Rotation paths and how fast each direction turns (degrees each step):
Each turn is a multiple of 5 degrees from 10 to 175, or 0.
Each row of a path follows its step; steps can be skipped.
Path 1:
step 0: [-12.4  -5.3  12.6  26.2   2.0 -10.6 -13.8  12.7  -7.3   5.4 -21.2  -7.1
   8.1  28.8 -25.8 -12.2  -3.3  -7.1 -23.9  -0.3 -38.1 -10.2 -36.8 -11.4
  -8.7  -2.0 -21.0   0.1 -36.9   8.1  -0.6  -4.0  -6.1   3.7  31.0  12.7
 -43.0  17.2   3.9  -5.5  -4.1  14.1 -27.8 -18.3  10.1 -12.6 -29.6  -5.2
 -21.3  -7.2 -24.6   9.6 -32.9  -4.9  11.6  15.8 -16.0]
step 1: [-21.8 -17.7 -32.4  28.0  -0.3 -37.7  11.7  -0.8  30.6  29.7  -9.8  -7.0
 -17.2  14.8  38.7  -0.9  -8.0  -0.9  25.1  25.0  -1.1  20.8 -11.9 -19.4
 -23.2  17.1  10.8  -2.0  -2.0  -9.9  -6.1  -2.2  20.0 -20.8 -13.5 -12.8
 -25.9 -25.4  13.2  -2.9 -34.8  20.0 -23.0  -1.7   3.8  -9.1 -19.0   0.6
   9.4  -8.8   0.4   5.4   1.3  16.2   1.4 -31.9  20.4]
step 2: [  2.6   3.1  -5.0  -8.2   4.8 -17.7 -18.6  -4.2 -16.3  35.5  23.0  10.5
   5.0  -9.1  -4.4 -10.7  24.9  32.2   8.3 -31.1  -1.0  10.0   5.9   5.4
  48.3  -3.6  -6.7  -1.7   1.3 -13.9   5.5   7.5  13.4 -38.3 -27.7  -0.8
  -8.3  -5.2  24.4 -12.0   9.9  25.6   8.2 -13.0  -9.2 -10.5  26.6 -10.0
   2.3  18.0  31.9 -12.8  22.6 -22.2   3.9 -23.5  35.2]
step 4: [  3.3  -7.5  -7.1 -11.5 -13.7 -28.7  11.0 -51.1  21.2 -43.8  -4.5  -2.0
  17.1   1.4   0.8 -24.3   6.4 -19.9   0.6   9.1  -9.1 -11.4   8.7   8.1
 -15.0   0.3  21.8  28.4 -23.9  10.7 -19.5  32.5 -18.0   7.6 -11.1   8.6
 -15.2   5.0 -22.5   9.1  15.5  -4.4 -27.5   5.1 -16.9 -22.3  -9.4   4.3
   7.8 -21.9   4.0  40.7  -4.1  19.1  28.0   1.4  -7.7]
step 5: [ 10.6   6.6  15.2  12.3  12.2 -19.4  28.6   2.1   6.7  23.2  16.3   0.2
 -20.6  19.6 -25.2  20.2 -25.3 -29.7  42.4  -1.3   3.4 -10.5  -7.7   8.1
  21.9  26.6   0.0 -28.9 -49.0  13.0  22.8  21.5  -6.7  -1.6  -2.8  19.6
 -17.4   7.5   9.8 -18.5   8.3   4.9   8.9   3.2 -15.8 -30.4   5.6  -6.8
   8.6   6.5   3.8  -2.3  -9.0  40.6   3.6  11.8   9.7]
step 6: [  3.3  19.0   6.1  25.2   6.5  27.4  -6.0  -4.8  18.3  18.8   8.2  11.7
 -15.0  -6.1  34.9 -12.1   8.7   8.0   9.3  14.9  35.5  13.3   9.8   4.8
  -0.4 -10.2  -4.6 -37.3  15.2  15.5   9.9 -23.5  31.1   2.1   1.3  -4.1
  15.9   5.6   1.9   0.1  19.9  53.3 -10.5   4.3  16.3  -4.3  -2.4 -32.2
  -5.6   6.0  36.4   1.3 -22.4  26.6 -23.0  16.8   5.5]
step 8: [  7.4 -28.9 -42.1  22.1 -35.3   5.0   8.8 -15.7  -5.1 -16.9  -2.8  12.7
  20.3  12.5 -10.6 -20.9 -43.0  -9.4  25.8 -32.6 -19.0  -9.9  -0.3   8.8
 -19.5  12.8  21.8  13.7 -18.0   0.2   2.5 -22.1 -19.6  -4.1  28.5   7.2
  10.1  -1.2  12.7   3.3 -31.1   1.0   0.3   5.4 -27.6 -11.8   1.4  19.5
 -16.9  31.8 -13.2 -18.4 -13.4 -12.1  -6.4  -3.9 -13.9]
step 11: [-13.9  -3.6 -33.2   0.1  -9.1  25.9  -6.7 -15.4 -36.2 -10.6 -17.6   3.5
  23.4  19.2  23.1  -5.7   5.9  10.2 -27.8  21.1  21.7 -20.2   9.2 -15.0
  -7.6  27.3   3.8   3.8   2.6 -12.2  14.3 -17.8  -9.8 -32.1  26.3   2.0
  -5.0  11.5   0.4  -5.0  49.8   3.7  16.2   4.7 -14.7  18.8   6.8   8.9
  -3.9  18.5  43.2  24.6   3.3   9.3  15.9   9.4   3.8]
step 12: [-11.9   9.1   4.1   1.2  -7.7  -1.0  -1.7 -12.4 -25.8 -29.2   9.7  13.7
   9.6  23.4   8.7  -7.8  -5.3   2.8  15.0  39.8 -13.9  -0.5  45.5 -34.6
  -1.0  -0.1 -30.3  24.1 -30.6 -13.9   8.3   6.4  -2.3  39.2  15.1  -0.9
 -24.7  -9.2  -1.0 -13.8 -18.6   2.2   8.3 -26.9 -25.4 -16.6   8.0  -0.6
  -1.2 -12.7 -14.1 -25.9  -0.8 -10.1  11.5  35.5   4.8]
step 13: [-15.9   1.3   6.5   3.5 -31.5 -31.8  13.0 -29.2   7.0  10.8  19.3 -16.9
  11.4 -24.3 -27.3   5.5 -34.3 -23.6   0.7  -1.1  -9.1  50.3  -3.8   2.0
 -21.3 -10.4  10.4  10.6 -13.1   7.3  -2.3 -10.4   8.6  28.1 -12.4 -22.7
  -4.6  -0.4   6.9 -16.4  -0.3  47.7  11.6 -10.1  15.0  11.1 -22.0  -7.6
   9.6  29.6 -19.0  -2.7  10.7  16.7 -11.6  14.7   9.4]
[  0.4   5.9   3.3   1.0   8.1  -4.7   9.2  -1.7   1.9  -0.8   0.3   6.2
 -11.5 -12.3   3.4 -10.1  -3.5   3.4  -5.2  -1.4  -9.6  -0.5   2.9   6.8
   0.0   6.5  -1.4  -0.5  -1.2  -1.1  -2.8   6.9   8.8 -11.0   5.4  -1.3
   2.0   7.2  -0.7   6.7  -1.5   1.8   1.3  -7.4  -7.8   1.8   3.5  -5.6
   4.9   0.8  -5.1   2.5  -5.8   3.0   2.4  -2.7  -3.1]
25
[  1.7   8.3   1.2   4.3   3.3  -3.7  -2.3   3.8   2.5  -2.5   3.3  -0.1
   1.9  -4.1  -8.6   3.5  -7.7   3.5   6.1   3.6  11.1  -2.5   3.0   5.2
  -5.8   1.5   1.0   0.1   1.9   5.3  -5.1   3.5   4.9  -1.6 -12.4   0.4
  -6.0  -7.4  11.0   3.2  -4.4   2.9   8.4  -4.6   6.2  -7.2  -0.6  -5.5
   8.7   6.7  -1.4  -7.1  -0.4   1.8  -1.9  -0.2  10.0]
95
[  2.0   5.3  -0.5   3.0   4.6   1.4   5.3   4.6  -0.4  -5.6   4.9  -2.6
  -4.9   2.7 -12.9  -0.5   2.0   1.8   1.4  -8.5  -7.2  -0.5  -6.6  -4.9
   4.1   0.6  -5.7  -7.6  -4.1  -2.8   5.4  -3.4  -0.2  -3.3  -3.4   1.9
  -5.6   1.7   0.2   5.4  -3.0   3.2   7.4   3.2  -5.1  -4.2  -5.9  -1.3
  -8.9  -4.6  -6.9  -3.3  16.5  -3.2   0.6  11.6  -2.0]
145
[ -1.9   0.9  -7.5   0.0   4.9  10.8  -3.2  -7.2   7.5   6.6  -6.3  -8.6
  -2.5  -1.7  -3.2  -4.0  -7.9  -1.8  -2.9   1.5   6.3   3.9   1.9   4.2
   3.2   0.6  -2.0   7.2  -0.1  -3.7  -1.6   2.1   3.4   5.7   4.7  -5.9
  -6.6   7.8  -0.6  -1.7   0.4  -0.5   5.6  12.3   0.3  -8.8  -3.7  -2.1
   2.6  -2.4  -7.5   7.0   7.9  -2.3   4.8 -11.5   0.6]
115
[ -1.6  -1.1   8.6  -5.9   2.9  -7.4  -3.9   0.1   0.7  -1.9  -8.1  -2.4
 -11.3   0.0   4.4   3.9 -12.5   1.7  11.7   2.6   5.8   0.8  -3.7  -5.1
   0.8   6.0  -3.5  -2.0   5.0  -4.3   6.8   0.8   4.4   3.7   1.2  -1.5
   2.4  -4.2   0.7   0.8  -3.8  -6.5   4.6  -0.9   1.1  -2.9   6.3   6.8
 -13.0  -3.1  -1.3  -3.3  -6.1  -3.3  12.2   0.9  -3.6]
160
[  0.9  -3.2  -7.4  -0.4  -3.3 -11.5   2.9   5.0   2.6  -0.9  -4.3  -1.6
  -4.6  -2.4  -9.0 -10.1   1.3  10.2   1.6  -7.6   1.5   4.2   1.0  -1.9
   2.9 -17.7   4.1   0.5   6.9   2.2  -7.5  -4.7  -3.1  -0.3   2.8  -1.5
   3.2   1.9   4.5  -4.0  -4.6  -0.2   0.7   5.9  -4.1   1.6   7.8   8.9
   5.8  -0.3   2.4  -7.9   1.5   3.3   5.9  -3.5  -1.6]
60
Path 2:
step 0: [ -8.1   7.2  -7.8 -13.3  -8.5 -17.1 -16.1   5.9   3.3 -34.6   6.4  13.9
   1.1  24.2 -27.4  18.1  20.4   3.3   3.8  -8.2 -13.0  -3.1  -6.0   0.4
 -16.9  -9.2  -0.5  -6.4   4.8  13.5   0.8 -16.7   5.2  19.0  24.8   0.9
 -35.1  -8.4  -4.3 -62.6  23.8 -22.1   6.9  -5.8 -18.7   5.0  -6.0  33.3
 -12.5 -43.6 -23.8   1.9 -10.4  -9.6 -16.2  -6.2  37.7]
step 1: [-25.6  -0.6 -12.1  15.8 -15.2  13.2  -3.5 -17.7 -18.6  12.2 -27.3  52.6
 -27.0   5.1  22.0 -41.7   0.9   2.1  -6.1  22.1 -19.1   4.7 -25.5  -3.7
 -10.3 -18.3  11.1  -9.2  17.4 -18.1  -7.6  -2.7  -1.8  -6.0  -0.6  12.7
   8.9  -5.0   1.0 -12.7   9.5 -12.6  11.9  -7.9  -7.6 -26.5  13.0  33.2
  17.5   2.3  17.1 -51.1  -6.0 -17.5   9.1 -30.5 -11.2]
step 2: [ 29.6  -5.8 -23.9   2.3  -3.9   5.7  13.5   8.4 -26.5   7.1  -7.5  -8.3
   8.6 -15.6   6.4  -4.1  30.4 -25.8  20.3  38.9   9.1  -8.5  -3.3   0.0
  15.1 -39.0 -28.3  22.1   2.1 -34.2  -6.7  -0.5 -22.3  23.9  -7.1  25.6
  20.1  19.4 -13.7  -1.1 -25.5 -25.8  -1.9 -25.9  11.4  10.5  -4.1 -31.9
 -28.3  18.5  -5.1 -10.9 -10.1 -26.9 -13.2  -4.9  14.7]
step 3: [ 10.1   0.7 -10.6 -35.0 -14.8 -14.3  -5.1  22.0  -8.3   4.5 -16.5 -10.8
  -1.7  17.1  -9.7   9.2 -13.3 -37.0  -1.3   7.4  18.9 -11.9  16.1  35.4
  13.0  16.4   4.2 -32.8 -32.3  18.4   1.5   5.1 -10.9   7.1  -3.2  12.3
  12.7 -17.6 -50.2  21.8 -13.6   1.2 -27.9  -8.0  43.1  -7.4 -23.6  14.6
  29.2   3.9  -6.0  -4.9  -3.3 -12.6  22.3  10.1 -31.8]
step 4: [ -0.8  11.4  21.5 -36.8  13.8   7.9   6.4  27.1  12.2  22.4  -3.9   2.4
 -11.8  -9.0 -34.1   6.4   5.6  -6.1  23.0  -7.3  43.0  23.3 -18.0 -29.2
   2.6   2.3  16.5 -18.7  35.1  -3.7   4.3   0.4  11.9 -16.1  -5.8  11.0
  10.1  18.1  -8.6   9.4  -7.8  32.1   0.7  11.2   7.6 -28.2   4.1 -20.0
  -2.3  14.1  14.9   1.2  26.7  51.6  -0.2  26.1  -1.3]
step 7: [ -3.3  32.8  15.2  22.1  16.4  -6.9  -8.9  -1.2 -15.1   1.6  -4.8  12.0
  -6.2  -9.2  16.3   5.3  11.6  28.4 -40.1   2.9 -11.0 -27.7   5.5  -6.8
  -2.2  -2.1 -25.6   2.3   6.3 -32.7  51.6 -17.6  15.5   6.2 -13.6 -19.9
 -18.7 -19.0  -9.1 -19.0  19.6  12.8  29.2  21.7  -0.9 -28.1  -3.6  -2.5
   1.6 -22.6   0.1  14.5 -20.8 -32.7 -23.6  17.9  17.7]
step 8: [ 21.8  -1.2 -19.8  15.9 -11.9 -30.8  -5.2 -27.5  -2.2 -21.5  11.8  34.6
  28.4   7.7 -22.7 -26.2 -14.8   0.4 -19.0  13.7 -13.1  12.1 -17.2  44.6
   5.3 -11.1  10.5 -12.5  -5.0  -4.0  -6.4  16.1   1.9 -20.4 -25.8  -3.3
 -48.1  20.9 -10.2 -23.8  17.0   1.8   4.0   2.6   3.5   3.8   9.3  -8.5
  -8.4  20.6   1.0 -30.9 -25.8  -0.9 -23.4 -26.7  27.1]
step 9: [ 23.2   9.4 -21.6   0.6  -6.7  27.9  23.7 -11.1 -22.8  -4.3   1.0  32.6
  -3.4  17.7   0.6  -8.4  30.6  18.6  37.8  -5.5 -11.5 -43.0 -26.7  32.6
 -11.2 -23.6  10.4   2.9   3.4   0.7 -24.6  -1.1  -9.8 -10.5  -7.5   5.6
  10.9 -32.3 -17.3 -17.0 -19.1  15.6 -20.8 -42.7   6.9   2.1  -3.7   8.6
 -20.1 -23.0  19.2   6.8  13.9  -1.8  17.0  -3.1   4.2]
step 12: [ -7.4 -25.7  -2.3  -6.0  18.3  19.6 -27.6  27.6 -33.0  13.8   2.2   4.7
  22.0  -3.2 -14.9   9.6   3.9   8.5   6.1  36.1  49.3   9.3  30.0 -14.1
  -0.6  10.9  21.5  22.9  10.8   9.1   2.6  -2.5  -2.0  54.2   3.9 -16.9
  10.3  -2.6   8.2  12.9 -18.2 -15.5   2.8  13.6  18.3 -13.0  -8.7  -9.8
  12.0 -10.0  27.3  -8.9  -8.8  36.4   1.2 -11.7 -19.5]
step 13: [ -7.2  -4.5  28.2  -2.0 -16.0 -27.2  -1.5  30.7   6.2   0.7 -39.6  17.8
  39.6 -18.8   0.3  16.3 -11.9 -16.9 -19.3   4.4   4.4 -13.9  -0.1  -6.8
  12.4   5.9   7.3 -27.1 -33.4   2.2  -2.2  -3.8  -4.2  13.2   7.7  -6.4
  35.6   4.5  12.3   9.2  17.1  28.8  36.9  -9.9 -40.6 -13.4  -7.1 -22.0
 -11.9  -6.1 -28.9  10.2 -21.5  15.7   6.3  16.6 -17.2]
[-13.0   8.3  -7.4  -1.8   2.2  15.2   7.6  -0.7   1.0  -0.3   2.7  10.3
  -5.9  -5.6  -3.4  -2.1   1.1   0.2  -8.8   1.9   0.6  -0.9   5.3  -7.1
  -5.3  -2.6  -3.0   2.6  -0.6  -1.1   1.9  -3.1   3.6  -1.0  -9.9  -4.4
   3.9   0.6  -5.1   4.5  -3.8  -2.2   0.6  -4.4  -4.5  -7.7  -2.6  -3.0
   2.0  -5.1   9.3   3.4   0.5   8.9   1.2  -1.2  -5.5]
130
[  5.3   1.1   6.2   0.1   0.3  -1.5  12.6   2.9  -5.2  -8.3   6.0   2.7
  -6.5  -5.8  -9.1  -0.8  -3.1   2.6  -5.0   3.6  -6.8 -10.6  -5.7  -1.1
   1.6   6.3   2.6  -2.8   1.7  -5.8  -4.8  -7.3  -2.1   6.2  -5.1   1.3
  -0.3   5.5  -0.2   5.0   6.2  -3.3   4.1  -4.8   4.3   5.7   0.0   4.9
  -5.0   0.7   2.7 -13.3  -5.6  -8.6   2.0   4.3  -1.5]
55
[  4.6  -0.4  -6.3  -4.6   2.0   2.2   2.6   0.5  -2.4   9.7  -6.4  -5.2
  -5.4  -2.0  -4.8   2.2  12.6  -8.0 -13.9  -1.6   6.5   7.5   0.5   3.7
   5.1   1.3   6.5   3.6   2.8   6.3  -2.5  -2.6  -3.1   6.0   5.7   7.8
  -0.5  -6.4   2.6   7.4  -3.3   2.3   4.5  -6.7  -0.4   3.0  -2.4  -4.3
   3.9   4.1  -0.5  -7.0   3.1   1.2  11.1   2.5   2.3]
45
[ -9.4   1.6   1.9   6.0  -5.0  -5.5  -0.4   6.0   2.8   7.1  -1.3   1.3
  -5.5   3.2   0.3  -8.4   7.9   0.8   1.2  -1.9  -1.5 -16.0  -3.6  -5.9
   3.5  -6.1   3.3  -2.7 -10.2   7.1  -1.3   6.2  -1.4   4.3  -4.9  -0.4
  -2.4  -0.8   6.8   4.0  -0.1   5.6  -5.4  -5.8  -1.7  -6.1   2.0  -2.7
   2.2  -2.6  -4.7   6.2  -1.3  -8.4   3.2  10.6   5.2]
175
[  9.0   4.5  -8.0   5.7   0.7  -6.5   2.5   4.5   2.8   3.3   4.9  10.5
  -6.4   9.1   4.4  -3.7   2.5  -2.3   3.6  -3.5  -4.3   1.0  12.8  -2.1
  -1.0  -4.4  -1.6  -2.0  -6.0  -4.9   1.7  -2.6  -5.4  -2.0   5.0   2.5
   1.9   0.7  -4.6   0.6  -1.4   0.7  -0.7  -8.2   3.0  -0.5   1.7   3.1
  -0.3  -5.2   2.9 -10.8   9.3  -0.8  -4.7 -10.5  11.6]
45
[ -7.0   1.7  -0.4  -3.3  -5.5   4.1  -1.2   3.2  -4.6   7.9   1.4   9.5
  12.7  -2.2  -1.1   5.6   4.7   5.4 -10.8   1.2  -6.1  -2.9   2.6  -1.0
   1.2   5.4   3.0   1.4   0.4  -7.5  -0.3   6.6   6.9   1.8  13.3  -2.8
   3.3   2.2   7.1  -3.8   2.4  -2.4   2.3   5.6  -7.3  -3.1  -0.6  -0.8
   1.1  -5.2  -8.1  -6.6  -5.2  -6.7  -1.8  -6.9   5.9]
55
